128 stands for zero in the data rows.
Here are some points:
[117 121 143 118  91 133 150 130 160 155 109 136 140 175 124 138 163 122 141 163 168 166 147 146 125 168 139 158 125 146 131 141 154 157 177 150 144]
[182 184 207 156 148 155 203 154 187 168 138 154 178 189 161 203 190 146  46 151 151 111 143 166 123  99 110  70  93 158 102 105  53 156 125  88 130]
[110 108  97 101 135  87  84  85  73  75 115  73  80  68 115 100  80  83 186 184 190 202 163 158 160 194 167 181 165 155 156 175 182 162 193 199 158]
[107 105 103 128 118 132 111 135 119 130 125 140 128 117 116  93 117 134 167 133 132 150 131 115 136 159 150 165 148 114 152 153 168 116 142 155 136]
[150 157 137 141 142 105 148 131 137  96 148 125 121 131 160 166 114 139 114 177 175 159 190 192 196 140 193 132 183 188 191 188 115 172 138 169 194]
[116 106 108 130 129 129 113 129 116 122 137 138 128 115 122 103 106 133 133  86  93 100  99  93 114 109 113 124 116  94 117 113 137  95  98 109 105]
[113 104 130 109 119 134 126 119 123 145  88 115 133 133  90 115 136 108  91 146 138 116 161 181 167 103 150  95 157 178 147 148  86 167 109 125 166]
[ 89  95 100  75  90  64  93  63  85  75  74  61  70  92  82 106  84  66 139 137 139 139 130 116 105 153 131 149 112 123 135 123 153 136 146 125 129]
[182 178 192 153 160 152 181 146 161 157 146 141 165 164 156 188 173 141  98 133 137 114 127 126  95 130 115 124  82 135 126 102 116 142 139  93 133]
[ 97  93  87  87 122 103  81  82  72  97 104  78  88  76  95  89  92  87 121 104 111 115  91 103  99 108  95 114  97  87  88 102 120  98 120 112  90]
[166 168 150 182 174 174 156 171 153 161 183 176 166 143 179 150 152 174 139  98  93 104 107 104 125 111 123 124 134 106 133 124 133  98  97 120 117]
[105 110 107 114  93  90 121 120 132  98 114 125 110 134 126 129 100 125  81 168 166 143 158 173 123 144 133 123 100 158 132 132 100 157 149 114 148]
[125 118 113  98 130  85 107  86  87  85 110  82  92  91 110 123 102  89 178 151 151 166 142 128 123 171 145 170 131 130 135 153 171 145 169 162 139]
[129 126 130 102 116 106 125  94 118 107 104  95 111 115 112 134 122 100  98  82  87  80  81  88  61  87  76  96  60  95  83  66 102 101 102  65  85]
[147 143 141 127 153 129 130 115 110 116 121 107 128 106 125 135 129 117 102 120 119 107 135 146 162  96 140  90 159 147 138 140  90 122  88 133 142]
[ 62  66  83  75  66 100  86  84 108 116  77  95  94 121  71  75 105  75 106  99 100 105  83 111  90  85  70  80  93 100  69  80  88  96 100  94  76]
[ 97 101 102 122 117 126 106 132 117 123 118 123 122 119 112  98 110 128 163 121 131 143 125 107 136 157 148 167 144 110 145 146 165 112 142 151 133]
[152 150 132 166 165 162 134 160 129 155 182 161 158 132 166 135 145 168 126  96  92 115 103  94 126 119 126 138 125  76 132 128 136  68 100 116 108]
[151 155 137 157 161 139 134 148 126 122 161 150 136 114 157 140 118 155 159 125 126 131 147 138 164 128 160 143 174 149 163 165 151 137 118 163 155]
[141 134 135 148 156 169 128 146 125 157 146 147 153 117 131 119 148 147 116  56  59  50  61  72  85  63  74  85 103  82  84  71  94  73  54  76  75]
[126 121 151 128 116 154 144 146 155 162 116 141 155 167 112 138 158 133 108 100  98  96  93  96  78 103  80 101  81 100  82  81 100 104 113  81  86]
[133 136 149 143 111 135 163 147 173 143 129 153 144 172 145 157 147 151 133  93  96 108  96 104 116  91  98  97 128 106  91 108 109 100  94 130  87]
[ 78  79  85  97  86 112  93 111 103 111 100 119 105 112  76  83  95 110 156 133 139 151 131 108 133 163 145 168 138 118 145 147 167 121 152 154 131]
[131 122 144 125 132 160 138 134 139 157  99 131 151 147 100 124 157 128  91 153 152 123 172 186 172 104 154  95 159 188 155 145  90 172 110 132 167]
[ 93  97  93 106  90 119 110 122 118 123 102 127 120 123  91  96 119 118 174 154 154 172 151 125 144 180 159 183 156 129 159 164 182 142 175 176 149]
[ 98  92  88  85 124 105  74  80  74 104  99  82  87  75  91  81  95  88 105  92  89  94  74  97  88  94  73  89  80  85  71  73 103  82  92  94  65]
[133 140 113 144 154 132 116 135 114 122 163 132 125 107 149 119 114 146 127  90  88  96 105 104 130  97 124 113 133 110 128 123 123  94  79 116 119]
[159 160 143 170 180 163 151 172 143 165 181 166 159 137 173 138 145 174 119  95  87 105  95  88 120 105 120 128 126  80 123 120 131  74  96 109 107]
[164 162 151 175 179 175 147 168 147 165 183 171 165 136 174 139 153 175 121  93  91 107  91  88 116 112 123 132 118  80 125 118 129  70  89 111  96]
[ 89  94 106  96  67  95 126 109 141 108  91 115 105 145 101 120 118 110 121 125 128 131 109 122 108 118  96 112 108 113  95 105 115 120 133 118 101]
[143 133 147 112 130 112 132  95 117 112 110  93 115 117 121 142 124 100  78  77  85  68  74  85  44  84  66  93  37  94  67  44  86  98 103  37  75]
[ 87  88  96 107  89 111 105 117 118 121  91 129 120 125  83  89 109 117 185 165 170 190 163 130 153 198 177 194 158 133 170 175 190 148 188 184 164]
[ 91  90  91  89 121 108  71  76  70 108 100  79  89  73  88  76  96  83 119  99  96 103  76  96  88 102  77 101  91  83  69  89 112  89 108 100  71]
[ 78  84  86  95  92 111  90 113 104 115 108 120 104 110  92  86  96 117 163 123 124 142 129 109 132 156 145 158 144 113 141 145 165 114 147 142 133]
[119 115 125  97 115  95 111  91 103  98 102  84 104 107 103 121 113  86 118  97  98  95  91  98  73 112  88 112  79 106  91  76 121 114 117  86  91]
[113 114 113 131 128 137 113 139 122 133 132 141 138 120 122 106 125 140 167 129 131 150 136 117 138 155 155 169 152 115 152 149 169 118 146 155 139]
[ 86  80  82  67  93  68  78  58  77  67  86  63  62  87  80  90  78  62  93 120 112 103 135 159 165  90 130  87 154 147 132 135  83 126  84 121 138]
[127 132 152 138 102 140 162 144 172 155 126 154 144 175 130 155 160 133 108 114 112 113 101 122  98 108  95  95 102 110  86  95  98 115 119 108  91]
[153 149 129 166 169 163 135 162 130 153 178 159 152 132 163 132 139 166 120  95  92 117  95  94 125 124 126 140 117  74 130 125 135  67 106 107 107]
[202 204 220 176 164 174 207 170 195 181 158 159 193 190 170 206 202 160  92 140 140 122 139 136 106 137 129 133  90 139 128 107 117 151 146  96 136]
[116 123 138 117  89 131 144 133 157 156 114 136 140 174 121 139 159 126 147 172 171 173 158 152 130 173 149 161 132 146 142 139 154 164 186 149 144]
[156 154 140 173 175 169 137 162 139 161 180 166 157 130 169 133 142 168 124  97  92 110  99  90 124 118 126 129 118  72 126 126 135  68  99 109 104]
[ 79  82  84 103  99 111  90 113 113 110 108 120 102 109  94  84 101 116 166 129 132 149 130 116 138 158 142 170 141 116 150 149 169 122 151 146 137]
[159 161 151 162 135 127 164 162 166 130 154 165 142 154 170 172 135 162 112  47  50  53  55  67  72  59  64  80  82  79  64  58 101  70  64  68  63]
[ 73  71  80  93  69 103  92 105 110 111  93 112  97 114  86  75  95 103 175 154 158 171 153 128 138 176 155 180 151 136 153 157 180 154 172 167 151]
[ 99  97  90  93 122 108  75  88  74 100 104  82  91  82  99  90  96  90  95  92  91  93  77  95  81  91  72  85  76  83  70  77  94  87  94  87  70]
[173 177 173 157 141 126 189 153 180 129 149 153 148 179 166 194 148 155 144 131 130 126 153 135 159 132 166 147 171 147 169 164 149 142 118 150 165]
[170 167 191 151 141 164 191 149 187 177 133 151 173 190 156 184 193 144 127 158 155 148 149 146 118 157 145 149 114 151 146 130 142 160 171 126 148]
[103 106 108  87 112  83  94  75  92  83  89  72  82  94 100 114  96  74 149 140 137 148 132 123 119 154 131 147 122 128 127 132 151 139 156 134 129]
[191 191 191 208 173 209 198 209 204 200 184 213 206 185 182 189 188 208 108 194 199 155 197 209 168 146 168 117 158 221 169 158 108 220 164 151 193]
[ 91  87  97 105  91 121 110 125 123 120  95 126 115 122  88  95 109 120 184 165 169 188 163 135 156 195 181 198 161 137 173 178 190 152 189 180 159]
[ 86  87  94 104  82 111 108 123 123 121 104 125 114 127  95  94 111 116 181 160 170 176 161 134 145 182 165 184 159 141 165 165 181 156 187 175 157]
[140 138 169 126 116 153 167 144 175 169 113 141 162 182 124 154 177 130  92 127 122 113 107 116  85 115  90 104  77 121  86  82 101 127 130  86 101]
[173 175 184 150 155 141 170 141 154 146 138 135 154 155 153 176 169 133  96 130 129 115 126 125  98 123 116 122  89 132 122 100 113 135 132  92 121]
[ 76  78  80  96  86 111  94 108 101 106 103 120 102 110  90  79  96 109 174 130 133 146 134 107 129 160 142 167 143 119 146 139 168 124 148 153 132]
[116 105 107  95 118  84 100  80  91  82  96  77  83  90 105 118  95  84 157 145 149 153 137 127 121 162 135 159 127 126 134 143 156 139 159 144 137]
[152 151 150 123 137 117 137 110 137 128 114 105 121 128 121 155 144 102  70  93  96  73  85  94  44  94  70  88  37 100  76  57  86 108 107  42  86]
[129 125 111 106 137  98 107  92  86  93 117  93  97  86 120 114  97 106 172 163 170 178 148 143 135 176 147 171 149 142 148 152 167 154 176 168 148]
[172 174 160 150 152 113 168 134 148 117 150 136 134 143 165 186 138 139  80 176 168 150 183 198 179 128 168 110 158 185 162 164  93 177 133 136 175]
[145 149 122 155 158 140 126 147 116 123 172 143 130 108 166 131 119 153 160 122 114 128 137 125 161 131 162 152 170 132 158 161 155 122 110 156 143]
[153 153 133 168 165 148 133 153 120 132 181 151 137 115 173 144 127 165 156 123 124 139 142 135 171 143 164 155 178 133 166 171 150 121 119 160 158]
[100  98  98 122 120 125 111 129 114 118 124 128 117 115 113  94 106 131 168 132 132 152 132 116 146 158 151 168 150 119 146 153 171 123 145 156 138]
[111 109 108 129 127 128 114 138 120 126 126 134 125 122 122  99 113 134 164 128 125 140 121 110 135 154 146 163 147 114 150 150 166 112 138 156 133]
[ 72  77  86  93  83 104  87 105 108 107  93 117 104 106  81  85  99 106 163 134 139 158 136 111 134 166 150 169 141 117 148 147 169 128 159 158 136]
[129 127 132 103 123 104 122  98 116 107 102  94 106 111 118 139 121 100  83  79  83  63  81  85  50  87  66  88  52  91  71  52  90 100  94  50  77]
[167 170 177 176 156 191 178 190 182 187 155 187 196 176 161 172 173 179  90 175 168 133 183 197 154 121 156  99 141 210 153 140  86 201 142 133 180]
[168 167 156 186 179 171 153 176 151 159 185 176 169 135 176 156 152 180 141  95  94 105 105 102 129 108 123 123 135 113 126 123 135  98  92 123 122]
[150 146 127 149 152 126 134 141 120 113 152 142 129 112 149 139 112 151 150 128 130 132 153 143 169 131 164 142 173 149 168 161 143 146 112 156 159]
[158 162 151 162 135 141 173 166 173 133 163 172 146 161 173 169 140 172  88 149 146 135 132 142 102 139 110 116  89 129 106 108 107 140 157 106 113]
[146 151 123 146 157 131 135 143 125 114 156 141 134 112 151 138 115 148 154 128 130 131 148 141 167 128 158 137 173 149 162 161 146 139 115 156 156]
[110 112 107 129 123 136 114 131 116 128 132 133 125 116 126 106 115 134 139  97 103 110 106  95 121 115 114 132 128  98 124 120 143  99 110 120 110]
[ 79  81  82  98  90 110  97 113 110 107  99 117 102 111  84  78  94 104 167 132 135 151 125 109 132 155 140 166 143 112 145 138 169 122 148 154 133]
[138 145 131 149 149 157 133 152 134 147 159 150 142 130 156 128 131 155 135 107 105 124 100  96 129 136 139 146 130  84 134 143 146  82 115 124 114]
[134 134 138 142 114 129 142 148 152 125 134 147 139 145 134 139 133 140  99 173 174 137 183 187 138 130 144 108 127 208 142 132  92 206 150 121 172]
[ 83  94  89  98  63  70 109 103 127  86  99 115  88 128 110 114  90 108 109 118 117 115  97 109  87 111  85 104  84 108  86  88 112 114 135  95  93]
[149 152 131 163 171 148 131 156 124 141 175 156 151 123 167 136 129 166 121  79  82  84  97  91 124  98 120 114 120  99 117 108 119  90  81 107 109]
[ 79  85  90  98  92 104  89 113 101 102 103 117 105 109  91  81  96 111 164 126 126 147 130 110 139 158 144 162 142 117 146 149 166 119 149 152 139]
40 more points follow, each with its number after it:
[149 148 124 149 160 130 134 143 122 115 152 145 134 109 149 138 112 151 157 122 124 122 137 138 162 128 156 139 172 145 165 157 139 139 118 151 158] 0
[146 149 133 157 167 132 131 149 126 123 151 140 132 111 153 136 115 149 156 127 130 127 147 138 167 129 159 141 173 149 166 158 145 143 117 158 160] 1
[117 112 128 124 128 154 125 142 129 153 112 137 144 136  97 109 146 128  63 144 144  93 149 173 133  84 126  65 122 184 131 112  56 171 104  95 149] 2
[ 86  80  94 102  96 107  98 114 110 110 101 118 111 111  95  79  98 112 163 136 130 145 125 111 130 159 142 164 135 118 144 142 171 124 147 148 137] 3
[147 150 126 159 162 154 129 156 130 142 175 156 143 117 161 131 132 163 122  83  79  82  91  91 115  86 103 109 117  98 115 106 114  83  76 104 103] 4
[ 79  76  98  75  80  97  90  83  96 101  62  82  93 105  59  79 107  70  83 136 129 101 152 164 160  93 138  87 144 171 142 136  85 147  91 117 150] 5
[ 75  78  84  97  84 104  91 103 104 108  96 112 104 101  84  78  94 108 173 133 135 150 129 112 127 160 141 168 143 114 141 145 169 123 150 144 135] 6
[ 95  90  91  76 106  88  79  75  76  92  82  68  77  81  84  85  92  68 141 137 134 146 114 115 110 145 119 145 119 114 115 124 144 122 145 136 114] 7
[112 123 117 128  94  98 137 135 148  98 128 140 111 144 138 143 104 137  94 124 129 112  98 114  77 117  83 108  76 110  87  84 100 124 141  91  92] 8
[103 103 130  94  88 114 129 105 139 135  81 103 122 151  88 123 146  96 118 157 160 150 136 148 115 144 124 131 113 146 117 127 126 156 164 124 128] 9
[ 97  92  86  83 119 105  75  76  66  96 104  76  86  78  92  85  94  83 127 108 107 122  98 113  95 118  96 113 100  95  86 102 122  97 122 111  86] 10
[117 115 115  91 113  93 105  81  94  97  93  82  96  98  99 117 109  78 132 107 112 110 102  97  84 125  93 123  86 115  99  88 134 112 130  94  96] 11
[157 138 164 150 155 190 152 161 151 179 124 151 169 154 120 141 176 146  68 153 146 106 163 186 155  96 138  80 135 191 137 126  69 182 103 107 160] 12
[111 105 110 118 123 149 105 124 104 140 118 123 131 110 104  87 130 121 115  50  49  57  55  59  77  60  62  88  83  76  72  69 109  70  57  79  70] 13
[147 149 125 163 163 154 132 154 127 137 168 154 141 120 162 130 127 154 122  74  76  89  92  94 119  89 108 107 128  98 116 110 123  88  78 101 106] 14
[120 121 126 127 115 142 126 143 135 140 119 145 140 137 114 117 130 133  85 164 160 126 169 190 154 121 148  95 140 195 142 139  87 183 134 121 168] 15
[100  94  90 102 122 103  83  85  79 107 109  87  91  81 100  86  90  93  98  87  85  86  79  97  82  89  73  86  80  89  68  75  93  85  93  83  68] 16
[148 147 126 148 163 122 125 131 121 110 149 142 122 113 152 137 104 139 122 107 113 102 119 108 110 119 123 127 112 122 128 106 131 123 116 100 125] 17
[129 126 108 117 147  97  97  92  88  99 144  92  93  83 141 117 103 114 131 122 122 131 106 116 114 124 110 124 120 102 101 117 128 102 131 131 101] 18
[165 165 149 174 159 132 164 165 157 123 170 162 143 140 176 166 122 171 113  55  58  59  70  66  74  73  79  96  83  82  85  73 111  78  79  72  77] 19
[153 152 127 159 170 144 126 146 125 130 177 145 136 111 169 137 122 161 154 128 125 136 142 133 167 135 160 149 176 134 166 166 152 121 115 159 147] 20
[130 132 110 147 154 131 110 135 110 117 161 132 126 102 150 118 108 143 134  94  90 100 110 109 135 105 133 123 144 108 136 127 126 103  90 120 122] 21
[156 149 178 146 125 165 172 160 179 185 127 158 178 189 137 169 190 145  96 125 125 119 104 121  83 119  90 111  77 119  89  89 104 124 138  89  93] 22
[157 158 145 172 174 161 146 168 139 152 179 159 157 134 172 143 145 176 136  90  84  98 100  94 121 102 116 120 123 103 121 121 124  95  86 118 114] 23
[161 159 149 163 146 130 172 163 165 125 162 166 143 155 171 170 138 166 119  53  56  57  61  62  75  65  68  87  88  78  70  64 107  72  66  71  71] 24
[133 130 117 114 134  95 103  97 102  91 121  88  97  94 128 124  99 101 164 157 165 172 151 138 138 176 150 166 147 139 145 155 168 151 174 175 144] 25
[ 69  65  87  75  80 111  82  94  99 117  78 100  99 106  70  74 109  87 118  69  69  71  63  74  70  82  63  91  79  81  71  63 105  87  85  74  71] 26
[ 96  97  96 116  88 123 111 124 136 124 107 134 120 136 102 105 118 122 188 177 179 193 171 142 158 196 177 201 169 153 177 172 192 166 195 187 174] 27
[ 98  90 103  83 101  94  94  85  94  95  79  76  96 104  80 100 108  72 134 137 144 137 127 128 107 141 119 139 109 125 119 122 141 136 153 124 122] 28
[ 82  78  87  93  85 105  92 108 110 106  91 115  97 116  83  88 100 106 165 132 140 154 130 112 137 159 152 169 141 116 141 146 168 130 154 150 136] 29
[164 154 153 163 182 179 144 166 129 167 162 158 162 129 148 136 155 159 116  66  61  62  80  83 104  63  87  92 113  90  93  91  96  80  57  88  94] 30
[ 88  82 103  98 103 132  88 110 100 128 100 113 114 117  84  83 115 107 119  56  64  66  68  68  68  73  64  93  83  74  74  63 111  78  75  79  69] 31
[123 122 106 107 136  94  86  89  80  83 121  83  85  76 119 110  89  95 175 175 174 188 155 148 147 185 148 174 147 143 146 162 167 158 183 180 148] 32
[114 119 110 122  97  98 134 123 143 108 126 134 110 137 130 133 105 130  93 184 181 163 168 175 134 157 149 133 122 166 145 139 113 166 167 131 153] 33
[108 112 106 129 125 128 112 133 118 123 134 138 131 118 119 104 118 132 159 111 112 125 116 106 124 135 131 153 140 105 140 132 157 105 126 135 122] 34
[210 205 225 172 169 185 220 178 203 190 159 164 199 204 174 220 220 164 100 144 149 130 137 137 114 145 129 139  90 144 137 120 122 150 155 102 136] 35
[135 135 117 147 154 136 113 138 104 116 170 136 125 103 153 123 110 145 144 110 110 115 128 119 151 127 146 134 154 118 149 148 145 116 104 142 145] 36
[140 142 117 152 156 135 120 142 120 128 166 146 127 106 161 126 115 150 146 118 115 122 135 118 154 121 151 149 160 122 154 154 150 113 107 146 142] 37
[119 121 144 115  95 136 143 122 150 149  93 121 138 168 107 141 159 106 101 147 149 135 126 130 100 133 108 107  90 132  98 100 110 136 146 103 115] 38
[129 125 124 106 135 112 117 100 105 113 110  97 113 103 111 124 117  98 101 132 124 115 144 161 171 101 154  97 163 151 149 148  98 134  93 136 153] 39
Which two of these numbered points are nearest to each point below, ignoring the 2 directions in which the first points spread most? Their numbers follow each, nearest first.
[111 106 108  82 116  81  96  78  87  91  87  72  85  91  87 112 101  76 137 116 118 127 112 103  87 129  97 131  95 109  98 101 138 119 137 110 103] > 11 7
[ 88  90  88  75 101  90  76  65  78  93  79  69  80  75  81  83  95  72 147 137 132 146 112 119 115 153 120 146 115 114 120 129 142 121 148 138 115] > 7 10
[115 121  99  97 139  87  88  85  78  75 120  82  80  73 122 107  80  91 177 179 180 197 165 149 147 191 156 175 158 148 151 170 175 164 190 187 153] > 32 25
[171 167 193 161 142 192 189 182 191 201 141 173 196 198 150 177 207 164 105 122 114 114 107 112  85 116  81 112  77 117  88  85 105 118 131  91 100] > 22 27
[ 93  91 110  84  90 112  96  97 107 119  77 100 109 113  71  88 119  88  84 131 136 102 153 171 162  95 141  87 141 168 145 133  78 150  95 117 156] > 5 2
[ 88  93  93  76 103  86  78  65  68  90  79  63  77  82  78  86  86  71 151 137 130 152 112 119 109 147 120 153 119 112 116 126 158 121 152 139 113] > 7 11
[ 93  96 118  81  77  97 119  92 124 118  71  86 102 140  85 114 128  76 105 158 169 150 144 159 118 146 129 126 121 145 122 129 116 153 165 128 137] > 9 38
[ 97  96 106  82  95  88 100  79  97  99  79  76  92 108  80 107 105  78 129 131 141 132 128 121 100 142 119 138  96 126 114 115 136 136 145 116 123] > 28 11
[139 145 132 132 115  91 151 124 154  93 130 128 115 146 148 167 116 133 156 152 148 147 174 158 190 150 185 150 188 163 192 188 156 157 131 172 185] > 0 1
[ 94  98  99 109  85  90 116 112 125  94 113 119  98 124 123 117  91 116  79 171 167 144 160 173 131 148 137 127 106 151 140 131  99 162 152 113 154] > 33 15
[ 87  83  88 100  93 110  96 111 107 114 103 125 109 111  92  88 101 120 161 131 133 148 128 112 132 153 144 164 145 113 143 148 168 118 144 147 133] > 6 3
[ 68  70  92  82  66 102  94  90 108 123  81  99 103 128  81  81 114  92 103  99 102  99  75 107  93  88  68  75  90  96  67  85  87  97  94  94  75] > 26 9
[144 147 132 160 164 142 125 146 122 135 173 147 140 121 163 131 129 156 123  82  83  87  99  95 120  94 116 111 126  96 116 111 122  88  79 111 105] > 37 14
[134 127 121 102 132  94 108  91  88  89 114  95  92  95 117 126  99  98 180 160 158 167 152 129 139 172 148 169 140 137 145 150 173 147 170 167 138] > 25 32
[136 144 119 144 149 119 122 133 114 108 155 137 122 101 152 129 101 140 119 117 122 112 131 112 109 126 131 134 114 130 136 119 128 130 127 108 134] > 17 16
[109 105 120 100 112 119 113 103 113 120  85 100 115 121  80 107 128  89  61 105 108  75 126 153 134  68 113  60 125 151 119 111  59 137  71  89 128] > 5 12
[ 79  82  83 101  93 113  94 112 102 107 106 118 103 104  97  80 101 115 162 129 131 150 128 114 138 151 142 166 138 112 147 146 164 117 146 152 137] > 6 3
[144 146 123 156 169 136 127 145 119 126 174 151 132 115 164 127 116 159 152 119 122 133 139 123 165 137 155 152 169 133 167 166 154 118 111 159 154] > 37 20
[172 174 157 185 181 175 156 181 154 165 196 176 166 140 190 155 160 182 142 117 111 135 121 113 144 139 142 147 145 100 151 147 148  95 113 140 132] > 23 34
[166 165 140 170 181 152 140 159 129 145 190 155 149 122 179 148 130 174 178 149 145 167 167 152 196 166 189 177 201 149 192 193 171 146 146 191 179] > 20 37
[ 84  83  91  66 105  84  76  64  71  93  75  61  80  80  74  84  93  63 154 139 138 154 125 122 114 152 120 158 118 116 120 129 157 128 151 139 118] > 7 28
[109 112  92 106 142  89  83  84  71  89 133  83  76  72 130  98  85  99 120 116 114 119  98 108 103 114  92 105 112  96  89 103 114  93 112 119  89] > 18 10
[131 131 142 146 134 159 144 155 147 157 129 157 160 147 125 126 150 144  90 170 167 127 180 191 159 119 151 102 147 200 156 137  87 188 134 127 173] > 15 2
[160 159 143 168 179 163 146 167 142 158 181 168 160 129 180 144 148 176 125  98  91 108 101  93 117 110 123 129 122  86 123 121 132  81  99 119 110] > 23 4
[156 154 142 156 134 132 166 158 173 130 151 164 147 152 157 171 133 160 116  50  50  58  62  66  74  66  60  82  87  74  68  67  97  70  63  72  64] > 24 19
[132 141 129 146 111 110 154 145 156 118 142 153 130 150 149 160 119 149  94 135 136 122 113 123  87 127  93 110  74 119  95  87 102 130 146  92 100] > 8 33
[190 173 172 188 207 200 158 178 144 181 179 168 185 135 167 156 172 176 111  73  70  69  83  93 114  68 102  85 124 102 108  98  94  96  64  97  99] > 30 14
[103  92 116  90 106 112 103 100 103 113  79  99 111 118  80 106 124  94  71 117 111  79 133 154 148  83 127  73 128 150 129 113  70 132  80 108 137] > 5 12
[144 140 170 132 111 152 170 150 180 170 129 149 156 190 140 162 178 140 139 161 160 161 147 148 126 157 134 140 123 143 124 136 139 151 168 143 135] > 22 38
[141 148 132 156 159 136 127 145 126 119 153 144 129 113 147 140 114 149 149 129 126 120 148 136 165 130 160 133 167 149 162 153 138 136 106 147 154] > 1 0
[150 145 132 165 164 148 135 155 131 137 171 156 144 119 162 133 130 161 124  76  79  79  97  89 117  83 111 105 121  97 117 106 119  88  76 103 102] > 14 4
[151 151 136 163 171 159 134 162 139 143 174 159 146 127 171 137 133 167 121  71  78  80  94  88 114  88 111 111 120  93 112 105 117  83  80 100 105] > 14 4
[ 95 100  79  91  85  47  99  81 106  37 102  89  59  97 108 119  60  94 137 170 178 165 200 191 216 153 215 160 207 188 210 201 144 184 145 183 213] > 39 5
[157 161 136 162 158 129 156 152 147 117 165 155 139 134 173 158 125 159 120  67  75  72  79  74  86  86  85 104  93  94  96  82 115  93  91  80  89] > 19 24
[ 83  83 113  75  74  76 110  86 115 105  63  79 100 124  70 100 113  74 102 162 162 149 145 152 122 141 128 122 115 143 122 125 116 155 157 125 137] > 9 38
[111 113  91 100  96  52 107  86 104  51 107  91  68  96 125 125  66  94 122 170 172 150 196 186 203 156 200 147 197 185 202 191 121 180 140 171 203] > 39 5
[151 153 177 146 127 171 170 163 183 188 132 163 179 186 139 165 184 149 104 110 109 101  95 108  83 104  85 104  76 107  78  78 100 108 118  84  90] > 22 27
[154 155 131 161 166 151 130 158 132 138 174 155 144 125 167 137 136 166 126  81  83  81  92  94 115  89 111 110 120  97 117 111 117  94  77 104 107] > 4 14
[129 128 116 101 129  89 107  86  91  85 112  83  87  83 120 128  93  94 184 158 156 172 144 125 130 178 145 172 143 132 143 151 174 148 171 165 146] > 25 32
[207 198 190 193 213 186 176 181 149 175 189 162 188 137 183 173 177 176 114 100  99  86 115 124 150  80 131  90 145 121 132 129  99 110  73 121 126] > 1 30
[156 145 176 146 157 191 155 157 155 185 122 157 177 158 123 146 182 147  76 152 151 114 165 189 166 101 155  89 152 187 149 141  80 179 115 124 169] > 12 2
[ 94 104  94 103  74  78 119 112 133  90 109 126  96 137 114 120  92 118  98 124 123 111 101 112  80 111  83 103  81 106  82  85 105 120 132  93  90] > 8 33
[149 152 158 158 145 174 156 173 163 172 144 170 173 161 140 144 159 166 100 175 175 132 184 198 168 126 162 100 149 207 154 148  89 198 144 135 182] > 15 12
[135 133 125 132 156 149 112 127 103 132 137 120 127 101 125 111 124 126 144 131 130 141 119 133 133 127 111 117 138 119 108 128 127 127 128 152 110] > 10 16
[133 137 149 133  98 140 163 143 174 147 131 155 148 177 143 155 153 149 141 109 109 116 103 125 127  99 102 103 139 111  98 114 112 108 106 133 102] > 29 26
[118 114 108 100 124  95 105  86  88  92 101  84  92  91 112 112  97  93 156 154 147 162 138 133 125 163 134 156 130 134 134 139 160 144 161 155 132] > 25 7
[137 134 118 148 153 130 116 142 109 126 166 136 126 108 153 116 115 153 128  83  87  95 105 100 128  99 122 115 128 104 132 115 124  98  82 109 115] > 21 36
[143 141 133 137 154 154 121 139 114 146 144 133 145 110 131 121 138 136 155 144 138 151 126 134 143 134 119 129 150 126 112 143 133 126 137 158 112] > 10 16
[186 184 205 162 148 165 198 157 190 186 146 155 185 195 163 195 199 153 111 150 156 141 147 143 112 149 142 146 105 154 144 128 139 154 164 116 151] > 35 22
[114 110  95 102 135  81  84  84  74  75 121  82  80  68 108 104  82  90 187 184 183 197 168 163 157 193 156 183 161 146 155 175 178 160 190 194 154] > 32 25
[ 65  68  68  75  44  59  98  86 121  71  79  98  69 124  91 102  81  90 117 126 125 125 102 117  95 126  93 114 106 110  87  97 117 123 139 112  93] > 8 33
[ 70  80  85  83  50  73 117  96 131  93  85 106  93 136  92 107 104  92 126 136 138 142 117 127 117 131 108 124 117 120 106 116 126 129 143 132 110] > 8 9
[159 157 135 174 172 150 141 151 129 137 183 155 143 119 183 146 129 164 179 155 150 174 171 156 194 170 199 179 200 153 193 198 175 148 150 196 185] > 20 37
[136 134 110 141 160 117 110 124 102 103 146 126 112  99 143 123 100 133 133 134 145 130 146 130 132 144 147 147 128 149 157 137 141 151 146 125 152] > 17 16
[192 197 210 174 157 178 206 169 195 194 147 166 192 209 175 208 215 160 101 154 151 140 151 139 114 152 138 150 101 149 142 119 132 158 164 108 145] > 35 22
[174 164 188 166 173 201 173 177 168 202 142 174 196 172 138 162 190 168  71 147 148 106 165 190 162  91 145  81 138 192 142 133  69 182 110 117 165] > 12 2
[172 167 154 181 182 174 157 178 151 165 187 178 171 143 179 156 153 177 138 100  96 104 109 105 127 110 123 126 134 106 130 129 138 100  96 123 125] > 23 4
[165 165 156 146 177 148 143 139 124 141 145 129 144 122 148 153 144 135  97 109 107 101 131 143 160  85 134  85 151 136 133 137  86 128  78 122 135] > 39 1
[151 148 132 154 157 132 128 149 128 122 158 146 135 117 152 139 124 154 158 128 127 132 147 135 164 125 156 140 172 147 165 155 151 137 115 150 160] > 1 0
[132 127 121 108 143  99 107 100  97  91 121  92 101  95 125 128 103 101 176 160 160 178 147 136 138 174 145 166 150 140 144 161 171 154 170 168 145] > 25 32
[114 113 115 123  94 106 125 130 133 109 116 132 118 131 122 125 104 130  82 163 167 129 159 175 126 117 132 103 108 194 130 117  90 192 139 106 155] > 15 33
